One turn sends every row of this set to another row. A few are shown first. Where does it send the rows asked after them?
z_482: [-0.71 -3.51  0.60  0.96 -0.90 -0.78  2.95 -0.41 -2.83  0.41 -2.79  0.24]
z_371: [-1.08 -1.25 -0.46  2.77 -1.25 -0.46 -1.02 -3.60 -2.21  0.32  0.62  2.17]
z_138: [-2.15  2.79 -0.52 -0.16  1.04 -2.61  1.13 -2.15  0.40 -0.17 -0.50  1.83]
z_201: [-1.31 -2.80  1.56  1.71 -0.73  0.57  2.68  0.98 -2.01  0.46 -2.96  1.65]
z_386: [-0.40 -1.46  0.67 -1.01  0.67  0.41  3.06  3.81 -1.12  0.22 -1.77 -0.57]
z_628: [ 0.53  0.92  1.48  1.77  1.31  2.30 -2.33  1.05 -0.86  0.89  2.72  1.47]
z_179: [ 1.58  0.93 -0.23 -1.52  1.94  0.48 -0.23  2.56 -1.25  0.83  2.67 -1.80]
z_516: [ 0.43 -1.33 -1.15 -1.79 -0.55 -0.86  3.12  3.19 -1.25  1.03 -1.54 -1.48]
z_708: [-0.19 -2.21  1.63  3.34 -0.57  0.38 -0.86 -2.81 -2.79  0.96 -0.10  1.54]
z_528: [-1.22 -1.49 -0.11  1.05 -2.32 -0.80  1.34 -0.55 -2.53  2.42 -3.72  1.55]
z_531: [ 0.99 -0.91 -0.69 -1.48  2.12 -1.51  0.33  2.98 -1.32  1.60  2.93 -1.87]
z_606: [ 0.44  1.10 -1.16  0.90  0.43  0.30 -2.84 -1.61 -0.97  0.43  3.83  0.71]
z_310: [-0.45 -1.20 -2.49 -2.28 -0.11 -1.50  3.09  1.77 -1.47 -0.39 -0.85 -1.31]
z_367: [ 1.06 -0.44  0.50  1.21  1.87 -0.49 -2.50  0.20 -1.58  1.92  4.19 -0.02]
z_299: [-0.18 -1.38  1.00  3.64 -1.75  0.41 -1.26 -2.56 -2.00  1.47  0.03  2.33]
z_964: [-0.22 -0.19 -1.45 -1.77 -1.20 -1.12  2.32  2.62 -1.71  2.17 -2.90 -0.52]
z_768: [ 0.81  0.89  0.43 -0.91  1.80  1.52  0.32  4.19 -0.46  0.58  1.60 -0.49]
z_720: [ 0.98  2.39 -0.32  0.34 -0.02  1.00 -3.29  0.41 -1.04  2.99  2.15  1.04]
z_338: [-1.95  2.59 -0.53 -0.48  1.20 -2.44  1.62 -2.01  0.29 -0.34 -0.98  1.61]
z_110: [-1.94  3.07 -0.50 -0.29  1.50 -2.26  0.82 -1.93  0.37 -0.26 -0.07  1.75]
z_32: [-0.79 -2.94  0.14  1.36 -2.27 -0.85  2.80 -0.41 -2.12  0.81 -3.06  1.09]
z_372: [ 1.02  1.94 -1.50 -2.40  0.20  0.06 -0.47  3.12 -0.63  2.49  0.63 -0.97]
z_933: [-1.84  3.12 -0.68 -0.66  1.51 -2.42  1.16 -1.43  0.41 -0.40 -0.31  1.33]
z_419: [-0.62 -1.42  2.26  3.60 -0.20  1.73 -0.61 -0.94 -1.80  0.69 -0.18  2.49]
z_736: [-0.25  0.19  0.53  2.74 -1.58  0.46 -2.24 -2.04 -2.06  2.81 -0.58  2.30]
z_72: [-1.49 -3.00 -1.27  0.67 -1.76 -1.61  2.75 -1.66 -2.43 -0.31 -2.24  0.80]
z_663: [-1.82  2.63 -0.83 -1.01  1.31 -2.60  1.55 -1.52  0.46 -0.44 -0.74  1.48]
z_24: [-0.08 -3.09 -0.61 -1.09  0.75 -2.66  2.92  2.42 -2.10  1.25 -0.53 -1.44]
z_343: [ 0.40 -1.55 -0.57 -1.91  0.99 -0.77  3.15  2.95 -1.78  0.39 -1.09 -2.19]
z_58: [-0.88 -4.25  0.67  1.72 -0.30 -2.14  1.87 -0.56 -3.20  1.43 -1.27  0.48]
z_652: [-0.41 -2.56  1.27  3.13  0.18 -0.96 -1.48 -2.07 -2.66  1.87  1.66  1.36]
z_3: [ 0.94  1.27 -2.46 -2.45  1.25 -0.49 -0.08  1.81 -0.56  0.19  2.90 -1.30]
z_506: [ 1.37  0.41  1.13  1.85  1.25  1.14 -2.74 -1.05 -1.41  1.19  3.24  0.32]
z_956: [ 1.80  1.26 -1.08 -1.77  0.91  0.40 -0.20  3.12 -0.35  1.09  2.11 -1.30]
z_803: [ 1.34  1.23  0.16  1.41  0.07  1.07 -2.93 -0.29 -0.59  1.41  3.31  0.78]

z_482 turns into z_179
z_3 turns into z_371
z_367 turns into z_58
Where do these go?
z_372 turns into z_736
z_201 turns into z_768
z_32 turns into z_956
z_663 turns into z_110

